(in the rows, 128 means zero)
Each named move below is a turn or a mirror, shown by a few rows before and after it. Which moves, in which order, take the first row of each later pair to the second? The first pair is answered.
giz:
[153 106 118 133 145 128 144 117 134  68] -> [108 150 106 140 126 180 112 148 145 111]
[136 119 111 160 142 164 113 160 148  88] -> [146 109 115 160 147 153 121 153 145  78]
[130 127 127 146 132 147 143 100 133 125] -> [125 131 126 145 130 151 141 104 133 130]
[122 121 140 152 128 138 102 151 127 105] -> [130 113 144 151 131 129 110 144 127  98]
migob:
[100 134  95 109  99 153 146 125 114 121] -> [106 126 110  95  94 124 151 115 107 135]
[150 126 106 161 153 171 129 139 138  58] -> [ 88 174 114 134 113 187 105 155 138 155]
[166  99 134 128 117  96 138 123 116 124] -> [157 113 106 150 129 145 128 144 131  96]
tanu:
[157 131 153 150 131 122  92 143 115 146] -> [132 151 136 147 125 153  94 152 127 153]
[156  94 142 106 132 107 131 113 118 119] -> [125 120 147  96 111 119 117 122 121 166]
[107 146 121 115 109 141 125 138 131 168] -> [120 134  94 126 132 163 146 134 142 110]
[ 96 138 132 107 111 133 139 125 125 172] -> [102 130 102 116 133 163 162 123 138 119]
Now pairs of rows:
(two moves a pair)
[ 82 130 109 108 134 137 144  99 134 113] -> [ 74 145 111 120 127 153 122 116 134 128]  tanu giz
[146 129 116 134 134 146 124 139 130 102] -> [139 137 139 126 115 123 105 142 118 149]  tanu tanu
[137 121 115 135 138 150  87 174 132 165] -> [168  90 106 138 162 134 117 153 131 108]  tanu giz
[124 125 121 113 130 147 140 119 131 107] -> [131 125 123 125 134 150 128 129 130 103]  tanu migob
[104 141 140 136 112 153 102 176 134 152] -> [156 100 145 151 140 122 118 161 126  88]  tanu tanu
[114 116  95 128 145 132 147 138 147 124] -> [126 110 128 123 131  92 130 133 132 157]  tanu tanu
[102 128  85 115 131 166 152 127 142 101] -> [152  91 129 114 132  89 150 107 116 100]  giz tanu
[134 122 138 136 112 128  96 134 125 146] -> [138 116 115 142 128 151 112 133 135 106]  tanu tanu
[140 106 115 109 119  88 181 108 121 127] -> [120 128  80 131 129 154 172 133 141  99]  giz tanu
[155  92 123 130 150 103 170 101 124  78] -> [173  92 138 155 152 102 133 121 119  77]  migob tanu
[159 108 125 158 156 131 136 135 131  75] -> [101 148 149 119 109 122 117 139 125 189]  migob migob
[139 123 153 127 125  99 118 130 113 143] -> [127 141 132 148 131 145 102 154 124 127]  migob giz
[104 122 131  83 116  87 154 109 129 190] -> [127 110 146  95 120  67 143 109 121 183]  migob tanu
[145 117 145 135 137 103 123 117 122 121] -> [133 128 150 131 127 106 113 122 119 146]  giz migob
[119 141 136 155 123 131 101 156 129 133] -> [144 118 132 156 139 118 124 140 128  94]  tanu giz
[117 130 116 109 133  94 160  91 120 145] -> [108 147  86 137 146 154 149 116 137 111]  migob migob
[137 126 129 121 129 119 155 114 135 118] -> [134 132 120 131 132 138 149 123 139 107]  giz tanu
[ 73 151 113 115 119 165 164 119 143 129] -> [ 82 151 107 136 128 182 149 134 146 110]  tanu giz
[146 142 120 143 112 167 110 152 127 122] -> [142 144 116 141 112 170 113 152 128 121]  giz migob
[ 98 157 125 134 114 165  99 132 138 168] -> [139 119 103 148 152 160 135 114 143  80]  tanu giz
[127 114 137 116 122 113 140 117 129 145] -> [111 126 115 122 127 148 142 125 141 132]  giz tanu
[173  98 161 140 132  91 110 141 134 144] -> [123 141 118 148 129 174 103 170 159 146]  giz tanu
[119 133 152 116 114 119 133 101 115 162] -> [127 125 118 129 139 150 158  98 130 101]  tanu tanu
[138 118 135 131 124 116 123 128 123 147] -> [121 131 117 131 124 143 125 135 133 146]  giz tanu
[144 107 154  88 127  80 149 134 108 127] -> [108 149 110 119 132 175 123 177 134 109]  migob migob
[138 124 106 133 151 171 148 156 151  58] -> [184  92 156 136 147  98 126 146 122  76]  giz tanu
[125 147 109 103 138 131 156 117 143 142] -> [122 151 108 104 136 134 152 121 142 146]  migob giz
[128 118 148 134 135  84 105 130 122 126] -> [109 140 125 151 137 133  92 152 134 117]  migob migob
[149 124 144 119 130 110 127 135 127 138] -> [128 139 116 118 135 150 137 141 142 125]  tanu tanu
[ 98 151 115 112 141 160 147 122 129 134] -> [107 135 120 100 145 139 163 105 125 128]  migob tanu
[133 115 134 153 158 137 149 107 132  97] -> [140 116 141 164 157 139 132 115 129  99]  giz tanu
[129 136 133 147 124 135 108 140 122 130] -> [139 124 144 138 122 111 116 127 117 133]  migob giz
[165 111 148 145 140 100 111 120 114 113] -> [140 131 156 136 120 105  93 130 113 160]  giz migob
[145 114 115 107 137  85 135  88 137 102] -> [156 113 112 121 143  92 127  96 138  88]  tanu migob
[104 170 118 136 119 163 125 155 156 146] -> [ 94 163 111 114 118 152 159 133 158 144]  migob tanu
[107 146 103 128 128 154 147 133 150 119] -> [121 127 127 106 123 101 164 108 136 136]  migob giz
[141 105 138  89 131  89 165  90 122 120] -> [128 115 150  86 117  85 150  97 118 152]  giz migob
[121 102 123 142 158 110 128 116 119 100] -> [ 90 127 134 129 134 111 110 125 117 158]  giz migob
